Rotation paths and how fast each direction turns (degrees each step)
Each turn is a multiple of 5 degrees from 10 to 175, or 0.
Each row of a path follows its step; steps can be skipped.

step 0: [-21   1  14 -17  -7   2  -2  18  -1 -24  -5 -13 -55 -15 -37 -37   8  42
   0 -26   9  32   3  14 -33  28  15 -29 -63  22  15  -1  10 -51  20]
step 1: [-24   3   6   3 -13  -2 -22  -2  -9   4  21 -35 -33  20   1 -36  12 -10
 -45  -3  52  27 -51 -17 -20 -19  23  14 -17  -6  32  65  -4 -33 -13]
step 2: [-50  29  12  38  -8  37  25  20  -3  -5 -12  14 -42  23 -43 -39  -4  -7
  -1  28 -10  70 -11   4 -25  -6   1  10 -13  18 -26  16  -7 -31  11]
step 3: [-16 -12   5  27   3   4   1  30  47 -24  13 -13 -34   8  18 -27  -4 -12
 -37  -1   2  27 -51 -26 -23 -17 -10  40 -28 -28 -19 -11  48 -21 -50]
step 5: [  5   4  18  24  16 -20  23   3  30 -32  -6   8 -23  -6  -5   8  35  36
  -3   2   2  20   6 -59   0  43 -29  39 -50 -26  24   8  18 -51 -23]
step 6: [-23  17  23 -31  34  -2  16  -1 -30 -32  -5 -18 -32 -21 -43  41  -6  -3
 -63  -4  25  -8 -21 -42   1  21  27  20 -35  24 -14  22  -2 -27   1]
step 8: [ -3  35  32  -3  29  27 -38  -2 -15 -28  14 -29 -24  20  10 -13 -44 -28
 -29  12   9  33   3 -53 -32 -23   4  10 -52  20  -1  32 -14  -5 -20]
step 9: [-38  33  15   0 -49  19   3 -10  14   0  -3   3 -27  45 -18  -7   5  -5
   9  40 -21  11 -30 -22 -22  15   1 -18 -63  -2 -48  27  40  16 -11]
step 10: [  0 -22  37  -2  22  14 -22 -30  65 -18  16  14 -46 -12  20 -38 -17 -32
 -21   7   7  25   8  -3  -6  31   3  -8 -59  12  -8  10  31 -22 -25]
step 12: [-21 -24   9  -9   0  -3  14 -33   1 -26  -6  41 -35 -21   9   4  -9  -8
 -25  27   6  75 -19 -26  18  39 -19  19 -11  -7  10  26  15 -58  29]
[  4   8  -7  -6   6  -5   0   7 -25  -3   5 -13  -2   2   2   8  -2  -2
   7 -16   9   1   3   4  13   8  -8  -3  -5  -5   4   7  11 -19  20] => 55
[  1 -10  -8   4   1  14 -14  -6  -7  -3   0  -8   3   2   4  -6  -5  14
   5   3   4  -2   1  15  -7   7   9  -1 -26   0  -3  17  -4  19   7] => 40
[ -3  19   4  10   3  -4 -13 -10   6   3   3  -5  12   0   2  -6  12   2
  10   3  13   9  19  -4   8 -14  -3   2   3  -1  20  13  -9   0  -5] => 110
[ -2 -16   4  18   4 -10  -2   9   8  -5  -3  22  -4  10   3   1  -4   0
  17  -1  -9   7  11  -3   7  -3  13  -7 -11   1   3  -5  -6 -12  16] => 145
[  2   3   9 -19   3   7  -6  -7  -2   4   1  -3   6  17   0 -11  -4   8
   5   4  -2 -20  -2 -18  -9  -4   1 -23  -4  12   5  -5  -2 -11   3] => 40
[  8 -15   3  -3   3  -3  -5  -7  -1 -15   9  11  -5  -7  21  -3 -13   2
  11  -2  14  -2 -12   0  -8  -2 -14   8   0  -4  12   0   1  -9 -17] => 155
[ -5  -8  -9   9  11   7  15  18   1  -4  -8 -11   8  -3  -7 -10  15   3
   3   1   2 -11  -7  10 -16 -15   3   7   0   0   4   5  -5 -20  -3] => 20

step 0: [-36  13  -6 -25 -51 -12  -7  40 -18 -26  25 -13 -10  12   1  36   5 -38
 -27  -7   1   4  -2 -22  29  16 -21  16 -29   6   8   1 -72  30  57]
step 2: [ 47 -15   9  23 -48 -16 -24  15 -21  17   5 -13  25  38  -6 -21   3 -11
 -30  16  -7 -15 -13 -20 -29  46 -63 -36  13 -21 -25  22 -35 -28 -25]
step 3: [-10 -21  29  10 -68 -41  20   7 -17  12 -16  -7  30  11 -27 -29   5   3
 -51 -15  25   5  14 -58  21  54  12 -24   7 -10  -9  36 -17  -9 -17]
step 4: [-41  44   3  -9 -53 -60  12  32  29 -22   7   7 -10 -15  -2   1 -17  15
 -18  -4  17 -39   9 -46  18  56  10  14   8  -6  33  23 -10  12 -36]
step 5: [-27  39   3 -27  -5 -46  13  14  -8 -17  42   4 -16  20  24  35   7 -14
 -28  52   5 -27   3 -26 -15  50 -50  49  -6 -18  -4   4 -15  30 -12]
step 6: [  8  -4 -24  32  20 -17  22  -8 -20  26  13  -1  13  19   3   5  22 -28
 -58  46 -10   1   9 -29 -30  27 -15  53   2 -17  12  34 -71  32  11]
step 7: [ 25 -15 -19  28 -21 -36   1  -8   2  29  -3 -12  19  16  34 -25   2  20
 -45 -17   5 -49  -3 -12 -39   0   0  -5  13 -16  37  14 -91 -10   0]
step 8: [-27 -38  32 -16 -52 -30   7 -12 -20   2  11  -3  18  50  24   3 -34  37
 -29 -32  27 -45 -12  -4  18  21 -13 -13 -10 -47  14  -6 -50   1  16]
step 11: [ -2 -35  22 -19  20 -17  16  -4   9 -22  34  21  40 -11  22 -27  50 -38
 -76   0  34 -19 -10 -33  -3  14 -20  30  -2  -5 -15  31 -32 -20   2]
step 12: [-21 -14  -5 -30 -14   2  49   3  17   8  33  35  22 -36 -15 -17  10   3
 -32 -33   0 -30 -22 -26   4   1  -5  25  -2   2  59  38 -73 -13  10]
[  9   4 -13  16  -5   2 -10   0   9  -4   1   3  -5 -16  -8 -16  -9   5
  14  -4 -14 -19  -5  -9  -6  -2   7  12   3   3  13   3  -1   3  -7] => 130
[ -6  11  13 -19 -18   6  12  -4   6  10  -6  -9  -4   5  -2 -10  -1  20
  -1 -18  -3  -5  -1  -5   9   5   9  -1  -4   4  11  -3   5   1  10] => 80
[  9  -8  -8   2   1 -10  -7   2 -12   5  -5   2  13  11  -9  -1  -3  18
  12  15   2  -5  -3   7  18   1  -5  -6  15   9   7  -1  -7 -13  17] => 60
[-14 -11  -8  -2 -10 -19  -3   8  -5 -12   1   7   2 -18   7   3  -4  -1
  -5 -16  19  -6   0   0   4 -14  13  -9  -3   8   3  -5  -5  -3   4] => 90
[ 3 13 -7 -7 14 -6 -5 16  6 -9 -3 12 -1  5  4 -5 16  2 -4 -5  2  0 -6  2
 -6  6 -1 19 -2 14 -8  8  3  9 25] => 65

step 0: [-12  24  44 -13 -23 -14 -35 -30  -2  31 -38 -42  24 -23   9 -34  23   3
  -8  -9  -3   7  20  10 -22  -6 -63 -52  27  46  22 -14  17  10 -34]
step 1: [-21  34   8   5  21  15 -36 -19 -30 -31 -15 -15  26   2  27  -4  13  42
 -19  -2   1   5 -25   2 -28   0 -14 -57  54 -14  26 -26  14 -48 -61]
step 2: [ 10  33  66  -9 -21 -26  -3   7  -1 -14  14 -11  25  38  20   9  -3  19
  -3  10 -31 -18  -3 -48 -20   3  14 -27  26  54  39 -16 -11 -33 -61]
step 4: [-40  36  45  10 -18   1  14 -27  11  24  -9 -71  -4  -5  -1  12 -34  -5
  -3   0  -1 -15  33 -15   5  -2 -37 -45 -20  46  61  -7  25  10  -5]
step 5: [-55  36   5   3   1  28 -53 -39 -17 -25 -10 -51   5  12  15   4 -31  12
 -20 -14 -17  -9  -3 -12 -36  -1 -49 -44  18 -32  26 -23  21 -23  24]
step 6: [  1  38  44 -27  -9 -10 -24 -49  15  12   9   2  13  37  39  -9   3 -22
  12  -9 -15 -15 -11 -25 -58  -5 -51 -24   4  19  45 -14 -22 -51 -16]
step 7: [-18  -4  68 -13  18  27 -10  36 -51  -5  16  -4  -3   4  15 -23 -10 -13
 -12  10 -11   3 -36 -15 -16 -14 -30 -16  12 -24  57 -39 -20 -65 -24]
step 8: [-15  21  35 -17  15  26  28 -10 -25  18  22 -41 -18  16  -4   2 -36 -12
  16  32   6 -25 -31 -13  10  -2   9 -34 -25  51  83   6 -14 -17 -41]
step 9: [-43   5  14 -20  -9  57 -28   7 -30 -13   6 -71  13  27 -18   1 -66  -2
  -5  11 -53 -12 -24 -15 -14 -11  14 -13 -12  -1  37   2  22  -9  25]
step 10: [ -9  17 -11 -27  -5  32  -5 -48  28  41 -14 -30  25  27  19 -12 -44 -33
  15 -12 -38  -7  15   4 -41 -12 -20  -9 -40  35  44 -18  20 -49  16]
[  1   5 -13   8   6   4  11  -4  -7   4  -3  -5  -3 -13  -8  -2   1   6
 -11  12   9 -18   6  11  22   2 -14  -7   3 -11  14  -3   1   3 -15] => 100
[  7  -7   1   6  -2   1  -6  -4   3   1  -3  32   4  10   0   1   1  14
  11   0  -8   3  -8   9   2  13 -20 -10  13   1   6  -1   2 -11   2] => 70
[ -4  -4  -7  11   7  -5 -23  -5  17   5 -12  -1  12   1   7  -8  -2 -12
   2 -15   9  -9  -2   0   1 -11 -12  -7  -6  -8  -2 -12  -9  13   4] => 65
[ -6 -11  10   7  11  -4   0  14  -8   9  -1  -5 -22   0  -6  -9  -3   1
   4   1  16  16  -3   3   6   7  -6 -12  -2  17   4  -1  -9  13  10] => 85
[  4   8   0  -2   6 -10  15  -6  20  13  -2  -3   2  15   8   6   1   3
   4  -5  10   2   2   7  -4  -1  -4  -2 -12   8   7  28  -5  -2 -14] => 170
[ 11 -21   8   9   4  21  -2   1  -1   3  11  -3   7   6   0   3   0   4
   7  10  10  -5  -6  -1 -11 -15   6   2  13   3  -2  -2  -4  10 -22] => 60

step 0: [  0 -33 -15  17   7  52  28  39  33  -4 -32 -61  -9  11 -32  12   3   3
 -32 -22  26  35  10 -55  12   9 -12  11  -1 -11   5  16 -17 -46  38]
step 2: [-12 -24   7 -65   0   9   5  61  27   0 -10 -37   0  -6  28  32   8 -50
 -10   9 -30  13  41  22 -23 -24 -12   6   5   6 -20 -19  37  32  42]
step 4: [ -7  28  14  19  17  50   7  22  50  22  -6 -10 -19   7  -7 -25 -25 -59
  -1  46 -40  37 -15 -39 -17   2 -25 -33  26  11   7  -9  14 -37 -29]
step 5: [-41  25  23  26  23  25   4  19  24   4  -4 -15 -10  21  -9 -34  -5 -42
 -12  -2  -8  42 -18 -47 -28 -79  -8 -37  10  34  -2  -7 -25 -17 -20]
step 6: [-17   0  42 -10   0 -28  24   7  13  -2   0 -36   7  16  -4 -15  14 -27
 -12  -4   6  39  26 -43  -1 -90  28 -48 -21  27 -18  17 -26  21  13]
step 7: [ 33 -14  45  -8 -15 -32  47  21  26   0  10 -54  12   8  -7  -1   6  -3
 -19  13  -7  28  40 -32  40 -14  40 -49 -14   9 -21  45   7  -3  36]
step 8: [ 31   9  35  21  -1  12  37  70  15  -7   5 -48   9  17  -6  -9  -6  11
 -44   2 -15  13  -2  -4  38  32  10 -25  13  11  -9  42  37 -43  42]
step 9: [-11  40  37   8  10  41   2  91 -18 -11 -14 -30  12  31   6 -15   9 -18
 -52 -15   1   7 -23  22  -1   1 -30   3  -3   9  12  16  35 -17  41]
step 10: [-17  28  52 -29  -5  37 -10  48 -17  -1 -13 -15  12  23   2  -2  28 -65
 -25   1  13  15  18  12 -25 -21 -43   7 -52 -22  30   0  17  19  31]
step 11: [ 13 -12  43 -22 -18  32  17   2  16  10   9  -5  -2  -3 -17   8  17 -72
   2  19  -1  31  59 -26 -25  -4 -35   0 -63 -41  22  -1   7 -28   8]
[  0  -4  17  -2   7  -1  -3 -18 -11  12  -2  -1 -19  10   1  -2   3  -6
  13  -1   9  -1   2  -7  13  -9   3  -3  10  14 -13  -2   5 -12 -15] => 45
[  3  -3   0  21  12   8  -6   4  13  -9   9   8 -13   1  -6  -2  -4  10
  -3 -18 -13  -1  -8  -3  -3   7 -10  -2  13   0   0   4   1 -23   3] => 90
[-17   5   6  -4   6  20 -15 -11  -2  -7  -7  -7   9  11  -5   0   0  -7
  -3 -13  13  10 -18  -3  -5   0   9   2  10  -7   7   6 -10   9   4] => 80
[ -5  -1  -8   6  -8  19  12  11 -13 -16  11  -7  13   2  -3  -3  -6  -2
   5   8   8 -16   0   5   3 -10  -2   1  11  14  -1 -12  -8 -10  -8] => 90
[-12 -13 -11  -9  12   8  -2  -2  25   2 -10  -2   2   0  10   8  18  16
   3  14  -2  -6   0 -10   1  -1  -7  -3   8   8   1 -11   1   4  -4] => 25
[ 11  -5   0 -12   1 -12  -9   3   2  -5   5   1   9  -3  10 -10   0  -7
   6   3 -11   5 -29  -5  10   0   1 -13  -7  12  -1  -2 -20  -6   2] => 35
